(in the rows, 128 means zero)
Each path below is one point turned by a fixed rotation once a step. After each direction that follows a path, write how fast that rotation turns it, in degrees each step (0 if it stays still).
Each turn is a multiple of 5 degrees from 10 to 175, or 0.
Each row of a path follows its step; steps can be skipped.

step 0: |  90 | 113 | 125 | 154 | 124 | 159 | 143 | 151 |  99 | 171 |  99 | 122 | 135 | 109 | 101 | 112 | 138 | 129 | 116 | 103 | 118 | 140 | 124 | 139 | 176 | 117 | 125 | 155 | 137 | 124 | 135 | 138 | 133 | 134 | 123 | 113 | 105 |
step 1: | 123 | 146 | 130 | 122 | 154 | 142 | 112 | 117 | 155 |  94 | 105 | 141 | 156 | 112 | 163 | 152 | 125 | 126 | 130 | 121 | 127 | 155 | 114 | 154 | 112 | 155 | 152 | 121 | 123 | 114 | 127 | 132 | 170 | 128 | 148 | 169 | 115 |
step 2: | 110 | 129 | 120 | 125 | 128 | 123 | 111 | 159 | 128 | 120 | 139 | 134 | 169 | 148 | 127 |  98 | 164 | 146 | 113 | 159 | 123 | 123 | 140 | 123 |  96 |  94 | 102 | 125 | 116 | 127 | 117 | 125 |  99 | 128 | 138 | 114 | 177 |
step 3: | 130 | 118 | 146 | 119 |  88 | 146 | 155 | 116 | 120 | 142 | 156 | 133 | 111 | 139 | 103 | 119 | 109 | 149 | 126 | 110 | 147 | 121 | 114 | 137 | 133 | 129 | 139 | 155 | 151 | 102 | 131 | 138 | 156 |  97 |  91 | 160 | 151 |
step 4: |  94 | 135 | 127 | 141 | 125 | 148 | 117 | 108 | 121 | 137 | 105 |  93 | 128 | 115 | 151 | 106 | 125 | 158 | 109 | 118 | 126 | 140 | 117 | 141 | 159 | 152 | 134 |  99 |  92 | 147 | 104 | 109 | 117 | 161 | 120 | 131 | 103 |
step 5: |  92 | 126 | 113 | 149 | 139 | 135 | 160 | 143 | 165 | 113 | 121 | 140 | 168 | 107 | 132 | 124 | 148 |  88 | 137 | 153 | 146 | 125 | 123 | 144 | 123 | 107 | 141 | 150 | 140 | 128 | 147 | 148 | 155 | 118 | 156 | 115 | 118 |
step 6: | 140 | 111 | 140 | 114 | 140 | 135 | 108 | 159 | 108 | 133 | 106 | 140 | 147 | 153 | 131 | 129 | 124 | 142 | 104 |  97 | 120 | 154 | 132 | 132 |  95 | 119 | 116 |  96 | 118 | 122 | 122 | 151 | 130 |  81 | 126 | 164 | 160 |
step 7: | 123 | 154 | 153 | 108 | 112 | 128 | 119 | 116 | 137 | 137 | 156 | 112 | 136 | 153 | 125 | 125 | 137 | 183 | 121 | 141 | 140 | 127 | 115 | 141 | 142 | 125 | 144 | 180 | 114 |  98 | 131 | 131 | 124 | 168 | 127 | 120 | 147 |
step 8: |  71 | 121 | 116 | 145 |  93 | 150 | 128 | 114 | 130 | 142 | 124 | 141 | 137 |  87 | 131 |  96 | 107 | 132 | 130 | 136 | 144 | 111 | 152 | 121 | 124 | 149 | 124 | 105 | 162 | 133 | 121 |  99 | 133 | 118 | 110 | 148 | 115 |
step 9: | 142 | 116 |  89 | 145 | 162 | 128 | 161 | 109 | 133 | 107 | 107 | 111 | 140 | 130 | 130 | 121 | 166 | 124 |  90 | 109 | 146 | 132 | 117 | 160 | 139 | 115 | 147 | 132 |  90 | 148 | 112 | 139 | 142 | 103 | 127 | 135 | 128 |
Directions:
| 133 | 127 | 121 | 126 | 124 | 136 | 119 | 128 | 120 | 123 | 134 | 124 | 127 | 131 | 128 | 135 | 130 | 132 | 136 | 115 | 134 | 127 | 126 | 140 | 115 | 135 | 133 | 126 | 113 | 137 | 127 | 124 | 126 | 123 | 130 | 132 | 119 |
140
| 132 | 120 | 125 | 119 | 128 | 130 | 141 | 131 | 124 | 129 | 127 | 120 | 125 | 140 | 137 | 126 | 134 | 128 | 136 | 127 | 124 | 127 | 140 | 128 | 120 | 127 | 123 | 126 | 124 | 118 | 126 | 143 | 130 | 126 | 117 | 122 | 130 |
100
| 120 | 128 | 128 | 116 | 132 | 135 | 134 | 124 | 127 | 133 | 127 | 118 | 119 | 127 | 107 | 130 | 118 | 136 | 126 | 139 | 133 | 125 | 127 | 131 | 123 | 127 | 131 | 124 | 132 | 127 | 120 | 122 | 126 | 130 | 121 | 125 | 122 |
85
| 134 | 130 | 137 | 131 | 123 | 134 | 133 | 121 | 132 | 118 | 130 | 115 | 137 | 121 | 136 | 133 | 121 | 136 | 128 | 138 | 126 | 137 | 126 | 128 | 122 | 137 | 117 | 132 | 128 | 133 | 128 | 133 | 120 | 135 | 133 | 122 | 128 |
125

step 0: |  87 | 124 | 137 | 117 | 143 | 144 | 135 | 132 | 120 | 110 | 155 | 147 | 110 | 137 | 132 | 147 | 107 | 132 | 117 | 123 | 116 | 158 | 165 | 127 | 152 | 113 | 130 | 177 | 147 | 107 | 122 | 157 | 124 | 115 | 132 | 142 | 116 |
step 1: | 111 | 135 | 144 | 116 | 140 | 105 | 135 | 138 | 104 | 111 | 121 |  96 | 153 | 144 | 127 | 166 | 111 | 142 | 161 | 131 | 111 | 138 | 110 | 129 | 118 | 125 | 145 | 116 |  85 | 125 |  95 | 142 | 138 | 146 |  94 | 113 | 118 |
step 2: | 136 | 119 | 144 |  98 | 140 | 140 | 105 | 114 | 141 | 144 | 109 |  92 | 143 | 136 | 149 | 128 | 142 | 141 | 128 | 140 | 128 | 152 | 123 | 151 |  65 | 129 | 138 | 154 | 156 | 103 | 139 | 114 | 131 | 114 | 137 | 123 | 144 |
step 3: | 107 | 135 | 127 | 153 | 139 | 169 | 121 | 117 | 119 | 103 | 133 | 147 | 112 | 139 |  90 | 137 | 100 | 148 |  87 | 121 | 124 | 155 | 136 | 146 | 122 | 141 | 139 | 158 | 140 | 112 | 126 | 166 | 124 | 126 | 117 | 145 | 116 |
step 4: | 111 | 121 | 117 | 123 | 101 | 132 | 156 | 131 |  77 | 142 | 127 | 106 | 157 | 141 | 127 | 156 | 137 | 121 | 130 | 121 | 124 | 129 | 108 | 126 | 117 | 133 | 141 | 135 | 100 | 131 |  87 | 140 | 109 | 163 |  98 | 120 | 148 |
step 5: | 121 | 131 | 152 | 114 | 137 | 148 | 130 | 143 | 122 | 185 |  94 | 122 | 118 | 141 | 128 | 131 | 139 | 143 | 131 | 158 | 124 | 146 | 146 | 150 |  82 | 125 | 111 | 144 | 145 | 133 | 126 |  96 | 147 | 134 | 146 | 126 | 136 |
step 6: | 108 | 107 | 145 | 128 | 160 | 143 | 120 | 130 | 115 | 123 | 141 | 131 | 111 | 132 | 102 | 116 | 106 | 132 |  92 | 135 |  95 | 147 | 143 | 105 | 142 | 174 | 148 | 150 | 154 | 122 | 127 | 135 | 121 | 140 | 108 | 148 | 100 |
step 7: |  94 | 120 | 128 | 123 |  98 | 120 | 138 | 117 |  85 | 121 | 136 | 108 | 159 | 157 | 152 | 140 | 111 | 105 | 155 | 114 | 132 | 154 | 147 | 128 | 139 | 138 | 126 | 143 | 115 | 136 |  88 | 113 | 124 | 128 | 104 | 102 | 126 |
step 8: | 140 | 144 | 163 | 124 | 160 | 142 | 110 | 131 | 113 | 160 | 101 | 123 | 127 | 160 | 143 | 141 | 119 | 146 | 153 | 152 | 148 | 137 | 131 | 133 |  94 | 131 | 150 | 130 | 133 | 121 | 145 | 123 | 153 | 144 | 158 |  97 | 114 |
step 9: | 135 | 103 | 150 | 138 | 139 | 136 |  91 | 110 | 105 | 102 | 109 | 107 | 114 | 137 | 100 | 118 | 122 | 119 |  97 | 124 | 103 | 132 | 121 | 116 | 122 | 151 | 131 | 147 | 164 | 104 | 116 | 148 |  92 | 116 | 134 | 136 | 107 |
Directions:
| 122 | 132 | 141 | 128 | 125 | 115 | 130 | 129 | 127 | 123 | 127 | 127 | 131 | 133 | 117 | 130 | 136 | 120 | 122 | 124 | 134 | 127 | 129 | 139 | 133 | 123 | 144 | 129 | 124 | 132 | 131 | 115 | 127 | 129 | 124 | 127 | 136 |
120
| 131 | 136 | 129 | 136 | 137 | 131 | 127 | 130 | 138 | 133 | 125 | 140 | 130 | 135 | 117 | 146 | 120 | 138 | 132 | 129 | 132 | 129 | 140 | 120 | 129 | 127 | 130 | 125 | 128 | 131 | 135 | 127 | 121 | 128 | 124 | 131 | 129 |
140
| 134 | 125 | 122 | 122 | 121 | 133 | 135 | 122 | 129 | 118 | 128 | 122 | 132 | 130 | 115 | 132 | 125 | 127 | 137 | 133 | 124 | 118 | 126 | 129 | 138 | 124 | 126 | 140 | 129 | 139 | 124 | 130 | 128 | 132 | 115 | 122 | 119 |
120
| 127 | 122 | 123 | 134 | 124 | 134 | 135 | 132 | 124 | 142 | 119 | 131 | 115 | 126 | 120 | 134 | 133 | 123 | 118 | 125 | 128 | 119 | 121 | 129 | 129 | 121 | 122 | 131 | 128 | 133 | 124 | 131 | 120 | 136 | 134 | 135 | 136 |
60
| 135 | 127 | 125 | 120 | 134 | 129 | 133 | 140 | 123 | 118 | 125 | 138 | 121 | 121 | 126 | 121 | 125 | 129 | 130 | 128 | 137 | 127 | 136 | 136 | 119 | 129 | 133 | 142 | 126 | 126 | 134 | 123 | 122 | 133 | 138 | 129 | 118 |
125
